rotation ticks, each row followed by its count of ticks:
The counts run from 0 to 358.
[ -7  -6  -2   5   9 -11   5   4  -2 -20 -14  11  14  -9  -2  12  -4   7
   2 -13  15  -5  24   9  -4  -2   4   4  -1   6   9  24  17   1 -16  -5
  14 -10  15  14 -16 -14   5 -15  -9 -12  15   2  -4 -12  -1   9 -12  -2
   8  -4  -7  -7  -6  -6   2   5 -27  -7 -10  14   6 -15   7   7  18  -4
   8 -13] : 302
[ -7 -14   3  -8   7  -2  10   6   0  -4 -12  12  -4   3   4  -3   8  22
   9  -8  10 -23  14   8 -16   0  -5  22   3  -4  14  19  23 -13  -1   1
  13 -17  -1   7  -3  -6   7 -17   0  10  11  -2  -3 -14   4   4 -17  -7
   0 -20 -13   4   3   6   3  -2 -32 -15 -12  -5   3 -14   0   4  13  -8
   9  -4] : 145
[-13  -1   3   1   3   5  10   3  -6 -15 -12  11   9   0  11  16   7   4
  11  -8  -4  -7  15   2 -17 -17   5   3  -6  16  10  28  10  -2 -14  10
 -13  -5  16  14  -7   5   6 -15  -9   8  15   8  -1 -10   7   3 -11   4
   8 -19   1   4   7 -11   6  15 -32 -11   0   2  -7  -5  26   5  10  -5
   2  -4] : 350
[  4 -11   4  -7 -11 -14   2  13   6 -20 -19  22   9  -6 -22  17 -11  -1
   0  10 -19   7 -11  15  -5  -7   9  18  -6 -12  15  13   9   9  -4 -13
  16   3   5 -14  14   2   4   3  -4 -10  -9  15  -5  -1  -5 -19  -7   2
  -4  12   2   2   6  -5   3  -5  -9 -11  -2  16  -4  -6  11   5  25   2
  16  -5] : 51
[ -6 -13   6  -6 -11 -12   5   7  10 -18  -9  21  13 -19  -3  -1  -8   8
   2  12   4 -11  -1  27  -8  -8   7  13  -5  -3  14  30   6  -5   1 -10
  11 -10  12  -4   3   7  12   0  -2   5   3  12  -1 -11   1  -5 -13  -2
   5  -9  -1   1   5   1   4   5 -16 -15  -4  14  -1 -18  11   4  20  -4
  23  -5] : 318
[  3  -5  -1  -2 -12 -15  -1   2   5 -18  -5   3  15 -17   1   0 -12   5
 -10   5  -3 -17 -16  26 -13 -12  15  16  -1 -10  17  17  13 -10  11 -15
  10 -19   8  -9   1   9   4  -6   5   4   7   4   0 -14  -8  -5 -16   0
   1 -15  -2   1   6  -5   5   2 -16  -9  -4  12 -10 -22  17   3  19  -6
  18  -8] : 265
[-10  -4  13   7   8   5   9  12 -11 -19 -19  16   6  -1   4   9   2  -2
   4 -11   9   0  25   4 -18 -15   4  -1   5  17   6  32  21   6 -14   6
  13  -1  15  19 -11  -9   6 -18  -4  -4  18   1  -4 -12   8   3 -10   4
   1  -8  -4   1   0  -7  -2  -2 -25  -5 -10   7   6   1   4   4   6  -3
  14 -17] : 353
[-10  -3  15  -7  -5 -13   1   1 -10 -15 -20   4  10  -8   0  10  13  -8
  -4   3  -7  -6   1  13 -15 -11  14   6   1   7  12  22  26  -4  -8   2
  12   7  19   1   6  -1   2 -16   7   5  -2   6   4 -19  -2  10 -22  -6
   7  -9  -8  10   2 -19  18   1 -19  -4 -11   7  -4  -4  21   6  -1  -5
   8 -18] : 113
[-16   2   8  25   3  11  13  20   0 -27  -8   3  11  -8   2  15  -2   6
  10   5   4   8  22  19  -8 -17   8   3   5  22  12  25  11  14   0  -3
  -2   1  20   9   0   5   2  -9   6  -1   8  10  -2  -3  -4  -4  -2   3
  11  -8   3  -7   8 -11   3   7 -17 -14 -12   9 -13 -10  -4   3   7   0
   9 -16] : 132
[ -8  -4  -2  17   4  31  19  16   6 -26 -19  14  23   4  -7  14   6   9
  16   2  -5  12  21  -5 -12  -7   3  10  -1   9   2  11  19  16   6   7
   5  -4  -5   1  -5  -2   3   1  -1  -3  13  -1  -3   6 -17  -5   8   6
   2   3   6  -4   6 -10  -3  10 -20 -16 -10  -2  -5   9   6  11  11  -9
   6 -16] : 137
[  8   5  -8   5   9  18  20  13   1 -17  -9   3  24  15 -12  26  -8   3
  12 -14 -14   7   6 -13 -11 -12   9  13   5   4   8  10   9   8  -1  -3
 -10  -9  -2  -7  -4   3  -5  -8 -16 -10  11  12 -15   2 -11 -24  11   4
   1  -4   7  -3   6  -9   3   5 -20 -14  -2  12  -5 -12   7   5  16  -5
   1  -7] : 241
[ 13   7   3   2   1  17  13  12 -11 -12  -8   5  18   7  -4  13  -4 -11
  10 -16 -18  -5   5  -7 -31 -18   2   0   4   9  10  17  13   0  -8   7
 -11 -10   6  -8  -4   1  -6 -11  -4  -8  23   3 -11  -4  -7 -19   3   6
  -8 -15  -5  11   4 -11   2   2 -29  -4   8   2 -11 -14  15   2  14  -4
   9  -7] : 295
[ -2 -14  -3 -10   3  -9   5   1   8  -6  -8   8   1  -6   1  -4   7  17
  10  -9   6 -22  11  17 -15   9  -3  20   0 -11  19  13  21  -9  -3  -2
  12 -21  -2  -6  -3 -10   2  -9   8   5  11  -5   2  -8  -6   6 -15  -8
   0 -16 -12   6  -1  -1  11   4 -30 -11  -7  -8  -5 -25  12   5  20 -11
   1  -5] : 93
[ -4  -1   0   8  10   1  -6   6  -4 -17 -17  24   3   6  -2   6 -22  17
  -2  -5   3   5  14   4 -11  -3   3  15  -1 -11  10   8  20   9  -3 -17
  33 -17 -10  10  -3 -12   6  -3   1 -14  13  -6  -4  -3  -3  -8  -4   8
  -5   6   2 -13   2  -2 -14  -9 -20 -10  -8   4   5   1  -4   1  29   1
  10 -11] : 254
[ -7  12   6  16   6  13   4  18 -10 -21 -13  12  13  10  -4  24 -23  -1
   2  -2 -16  20   6   0 -12 -23  12   4   3   9   5  15   6  17  -4 -13
   4  -2   9   5   7   4  -2  -9  -5 -15   2   7  -8  -4   4 -19   9  13
  -1   0  13  -8  12 -11  -8  -7 -14  -7  -5  15  -8   2  -5   0  14   6
   6 -11] : 237
[ -6 -15   2  -7   3  -9  -2  -1  15  -2  -2  12   3  -6   5  -3   1  18
  14  -3   8 -13  15  23 -11   8   4  19  -1  -9  19  16  17  -5  -5  -7
   9 -19   1  -6   0  -4   2  -3  10   6   6  -3   4  -5  -7  10 -13 -12
   5 -15  -5   1   3  -3  13  12 -31 -15 -10  -8  -3 -29  10   2  17  -9
   1  -8] : 94
[  2   9 -12  12  12  -3   5  16  -1 -25  -7  -2   2  13 -11  26  -7   8
   1 -18 -21   0   7   1  -9   3  -1  13  -2  -7  19  -3   7  13  -8  -7
  -6 -16  -4  -6  -1  -2  -7  -8   3 -16   9   0 -10   5 -11 -18  -3   9
  -1   4   3  -4   1 -10  -1   0 -22  -7   0  -1 -21 -15   4   5  31  -2
 -15  -3] : 20
[  3   3  -5   2  10  -3  10  15   5 -16  -4  -1  -3   7 -10  25   3   3
  16 -14 -17  -1  14  10 -13   0  -1  12   1  -2  24   8   9  10 -17  -6
 -17 -10   3 -11   2   1 -10 -11   3  -9   6   5  -9   5  -6 -17  -2  -2
  -1  -6  -3   5   6 -10  11   5 -27 -10   3  -2 -22 -32   5   4  22  -2
 -16  -1] : 73
[  7 -12 -14  -6   8   2   9   3  13 -17 -17  17  24   3 -18  13  -5  14
   8 -11   2  -5   8  -2  -3  11   0  20   1 -13   9   5  21   5   0  -4
  16 -12 -14 -10  -8 -15   0   1 -10 -10   6   0  -8   3 -20  -4  -3  -3
   1   5  -3  -2  -3  -5   7   4 -21 -15  -9   4   7 -12  14  11  23 -10
   3 -12] : 36
[  5   7  12  -9  -1  -2  -5  -7  -9  -4  -5   2  20  -2   6  12  -1 -12
  10  -7 -17   0  -6   6 -25 -13  21   2   3   2   7  16  19   0  -5   1
  -2  -1  12  -9   4   0  -8 -11   9   1   6   2   2 -10 -10   4  -9  -4
   5 -17  -3  12   6 -26  18  11 -24   0  -2  -4  -7 -13  31   3   2  -8
   3 -23] : 59
[-12  -6  19 -17   6 -23  -8   4  -2   0 -12  21  -8   5   5  13  -2   4
   8  -1 -11   1   6  15 -13  -8   9  11  -3   1  18  23  14  -2 -24  -6
   7  -1  16   5  13   2   3 -14   3   6 -12   8   2 -13  13   6 -20 -11
   4  -8  -3  10   7 -11  12   1 -26  -5  -6   0  -3 -12  13   3  14   1
  -5  -5] : 334
[ -2   7   0  14  18   0   0  14  -1 -16  -9   6   7  14 -10  29 -18   5
   7 -12 -12  17  19   1  -5  -3  10   8   9   1  10   7  14  21 -12 -17
  11  -6   4   0   2 -10 -14 -10   4 -24   0   2  -8   5  -6 -14   3  -1
   3   6   4 -10   2 -15   2  -6 -19  -5 -12   9  -7 -13 -10   1  17   5
  -8 -18] : 17
[ -2 -11  12  -1 -13   4   3  10   7 -20 -19  20  26 -20 -10   3  -9  -4
   3  15   2   7   1  22  -9  -9  16   9   1  -4   7  24  20   8   6 -11
  25   1   8 -11   5  -3   5   6   7  -2   1   7   1  -3 -12  -4  -5  -2
   3   3  -1  -2   6 -10   8  -2  -7 -10 -11  12   3  -6   9   7   8  -3
  27 -20] : 321
[ 14   0   3 -10 -10   0   6   7  -5 -13 -17   0  21  -5 -16  12   3 -16
   4  -1 -26  -4 -16   5 -19  -8  12  12   4 -10  14   8  20   3   1  -5
   5   0   3 -27   9   2  -9  -5   6  -7  -1   4  -4  -5 -19 -18  -6   0
  -6   1  -7  16   5 -17  13  -3 -13  -3   2   4 -13 -11  20   7  11  -5
  10 -12] : 55
[ -3  -2   9   3 -10  -1  -7  -5   3 -17  -8  17  30 -16   5   2 -21   1
  -1  13  -1   9  -7  17 -12 -13  26   9  -3   0   5  20  15   4   8 -14
  17  -5   9  -5   1   4   3   1   9   3  -1   4   4  -9 -13   7  -5   1
  10  -6   9  -5  12 -14   5   8 -14 -11 -12  12   2  -7  18   2  10  -6
  20 -22] : 268
[-13  -1  18   1   9   2  -6   7 -12 -14 -24  18   5   4  -2  18  -1  -5
   5   0 -10  18  14   5 -12  -9  13   3   2   8   6  13  25  15 -13  -1
  21  13  11   7  12 -12  -5 -10  12  -7  -5   0   5  -7  -4   9  -9  -2
   5   8   1   3   5 -25  10  -3 -21  -3 -15   0   0  12  10   7   4  -2
   0 -27] : 117
[ -2   3   3  11  -1  10   6   3   2 -14   3  11  19  -2  11   6 -20  11
   9  -5   1  -4   9   8 -19 -19  12   2  -2  10   8  27   6   1   1  -7
  -8 -22   9   8 -10   8   6  -6  -5   0  20   3  -5  -8   1  -5   1  10
   4 -25   8  -4   9  -2  -4  17 -29 -12   4   7  -2 -17  12  -2  17  -3
  14  -8] : 27
[  0   4   2   8  -3   4  10  20  -5 -29 -24   0   0   0 -16  24   9 -10
   2  -2 -26   5   3   7 -15  -9   1   7   0   0  19   4  14  15  -5   2
  -4   3   7 -12  12   0  -6  -8   9 -12   5   5  -5   3 -13 -21  -6   5
  -3   8  -2   8   5 -20   7  -4 -15  -3   2   0 -26  -3   7   9  15   0
  -1  -7] : 343
[  2  -9  11  -3  -6   5   0   7   9  -1   1  18  10  -8   9  -7 -13  16
  18   3  -2  -8   4  25 -23 -11   7  13   0  -6  18  23   8   0   1 -14
   1 -21   5 -11   3  10   4   1   8   9  14   2   0  -1   1 -14  -4  -2
  -4 -24  -1   6  11   2   1   8 -25 -11   2  -5  -8 -26   5  -5  18  -4
  19  -4] : 315
[ -8 -15   7  -3 -12  -7   5   5  15 -17  -9  23  20 -21  -3   4 -13  10
   8  16   3   0   3  26  -1  -7  13  14  -1   0  10  29   8   2   1 -12
  10  -6  11  -7   3   8   8   4  -3   7   2  13   1  -6  -2   1 -10  -7
   9  -5   5  -2   8  -3   4  11 -14 -19  -7  16   0 -18  12   6  14  -6
  21 -11] : 319
[ -8  -2  11  -5  -8  -4  -5  -2 -11 -10 -19  17  16  -1   3   4 -17  -2
 -10   7  -8   3 -14   4 -14 -23  21  15   3   1   4  18  21  -7   7  -9
  26  -1   6   1   9   1   6 -12  -2   7  -4  10   1 -22  -1   4 -12   3
   2  -6   7   3  13 -11  -2  -7 -13  -9 -12  12   6   9  15   2   7  -2
  23 -18] : 217
[  9 -15   2 -12   9  15  13   8  11   2  -9  14  18   3  -6   1   4  12
  28 -11   2  -8  16   2 -20   4  -1  19   6  -7  10  12  23   1   2   1
   8 -14 -10 -14  -5 -11  -3  -2   2   0  18  -5  -6   3 -15  -6   3  -8
  -5 -13 -11  10   1  -1  11   4 -27 -12  -6 -13   3 -22   6   5   9 -12
   7 -13] : 90
[ -3   5   8 -10   9 -28 -10  -3  -2  -3   1   5  -3   2   4  20  -8   3
   5 -10 -12  -2  -2  14 -10  -5  14  11   2  -1  21  16  11  -2 -21 -15
   0  -6  19   3   8   0  -8 -15   4  -2 -11   8   0 -12   4   2 -16  -9
   6 -13  -2   7   5 -15  15   2 -26  -6  -8   8  -8 -30  11   1  14   1
  -9  -8] : 282
